k_324: [ 89  62 137 128 128 121 111]
k_447: [ 97  64 131 138 142 130  97]
k_811: [ 93  62 134 132 135 125 104]
k_915: [ 85  75 145 110 103 108 139]
has: [104 125 135]
no
has: [132 135]
yes
has: [127 121]
no
has: [ 97  64 131 138]
yes
has: [121 111]
yes
has: [ 64 131]
yes
has: [108 103 110]
no

k_323: [100 125 127 111 138 127 141 125 130 122 134 136 124 132 134 113 119 116
 124 134 119 129 129 101 122  97 119 118 119 125 107 134 135 124 129 119
  95 137 123 137 103]
k_959: [107 113 134  96 123 140 176 130 123 158 108 116 103 103 117 113 147 122
 131 119 100 137 126 122 161  97 142 105 104 150 132 158 129 110 104  95
 102 161  94 168 100]
k_208: [130 171 117 163 114 112 100 123 114 119 158 141 171 153 135 108 115 134
 114 112 168 121 120 148 136 119 108 165 148 111 142 112 114 122 125 109
 155 108 139 106 113]
k_262: [131  94 132 110 139 135 102 130 133 124 108 129  99 112 100 137 137 129
 136 142 110 119 140 123  87 132 141 111 121 121 119 103 138 126 135 136
 118 129 120 102 134]
k_259: [137 105 140 113 125 135 116 135 134 131 102 108 102 105 122 148 142 130
 137 126 103 128 125 132 120 146 147 108 114 129 129 125 127 137 119 139
 125 121 121 121 149]
k_102: [112 130 141 129 120 135 136 132 137 128 129 116 130 128 145 129 126 120
 132 124 123 134 115 114 143 115 134 129 120 136 122 142 134 132 113 123
 114 125 128 142 120]
k_729: [137 119 134 140 124 127  62 131 126 119 129 140 130 130  96 131 133 140
 129 130 145 115 136 140  90 124 136 147 136 110 132  86 128 122 131 121
 144 104 130  75 125]
has: [168 100]
yes
has: [135 135 131]
no

k_205: [105 117 138 117]
k_860: [111 138 109 123]
k_183: [151 139 193 138]
has: [105 117]
yes
has: [117 139]
no
has: [105 117 138 117]
yes
has: [138 109]
yes
has: [111 138 109]
yes
has: [151 139 194 138]
no

k_342: [159  68 142  75 130 126]
k_301: [ 96 184 111 174 115 121]
k_214: [173  77 147  76  94 105]
has: [174 111 184]
no
has: [142  75]
yes
has: [ 68 142]
yes
has: [105  94  76 147]
no
has: [ 95 184 111 174]
no
has: [142  75 130 126]
yes

k_706: [127 127 160 148 147 106 112 153 126 136]
k_740: [129 122 115 122 136 123 176 157 139 136]
k_427: [139 128 106 163 131 104 144 163 104 129]
has: [122 115 122]
yes
has: [160 148 147]
yes
has: [127 160 148]
yes

k_715: [ 85  69 141  82  88  89 169  85 176 148  82 158  65 118 182  99 117  79
 134 193]
k_348: [ 78 168  94 143 137 147  79 168  94  63 138 101  70 138 126 102 195 178
 192 118]
k_243: [ 77  71 101  61 112 108 165 177  82  93 178  66  95 160  91 190  93 183
  82 117]
k_130: [ 77  71 101  61 112 108 165 177  82  93 178  66  95 160  91 190  93 183
 142 117]
k_426: [ 94 110 114  62  97  65 162 182 169 166 179 180  96  85  79 174  83 136
 146  68]
has: [143 137]
yes
has: [168  78]
no
has: [138 126 102]
yes
has: [177  82  93 177  66]
no

k_579: [ 91 156 171  85 187 102]
k_61: [139  82  61 195  86  75]
k_911: [ 98 131  76 180 121 101]
k_839: [109  87  64 192 103 164]
has: [ 98 131]
yes
has: [87 64]
yes
has: [131  76]
yes

k_166: [ 83 129 157  90 118]
k_619: [139 181 172 159 170]
k_206: [123 125 149 143 130]
has: [126 149 143]
no
has: [149 143 130]
yes
has: [123 125 149 143]
yes
has: [159 172]
no
has: [ 82 129]
no
has: [181 172 159 170]
yes
has: [118  90 157 129  83]
no

k_313: [153 122 125 131 141 127 133 138 160 137 135 135]
k_828: [ 92 133 127 154 111 132 130  78 135 124 121 114]
k_862: [143 128 132 113 137 129 132 141 140 131 132 142]
k_998: [ 92 133 127 154 111 132 127  78 135 124 121 114]
k_718: [129 126 132 126 131 132 133 115 151 130 130 136]
has: [112 132]
no
has: [129 126]
yes

k_154: [ 95 154 115  77]
k_870: [ 93 154 114  77]
k_548: [156 109 134 189]
k_452: [ 93 153 114  79]
k_417: [ 94 154 114  78]
k_502: [167 103 143 179]
k_6: [146 120 128 179]
k_246: [162 108 139 184]
has: [ 94 154]
yes
has: [102 143 179]
no

k_654: [ 75  62 173  75 170 118 173 174  83]
k_978: [127 131 127 128 130 129 130 131 124]
k_40: [ 99  94 153  99 155 114 156 156 103]
k_880: [ 90  80 164  89 162  98 165 168  95]
has: [124 131]
no
has: [156 114]
no
has: [130 124]
no

k_949: [109 151 105 145 119  94 121 154]
k_36: [120 136 117 135 124 115 124 141]
k_900: [113 143 114 138 124 100 118 147]
k_912: [140 115 143 118 134 148 132 112]
k_834: [140 115 143 157 134 148 132 112]
k_73: [140 118 140 123 132 146 134 119]
k_334: [109 146 108 142 121  96 118 151]
has: [124 140]
no
has: [118  96 121 142]
no
has: [138 123 100]
no
has: [123 132 146 134 119]
yes
has: [117 136]
no
has: [123 140]
no

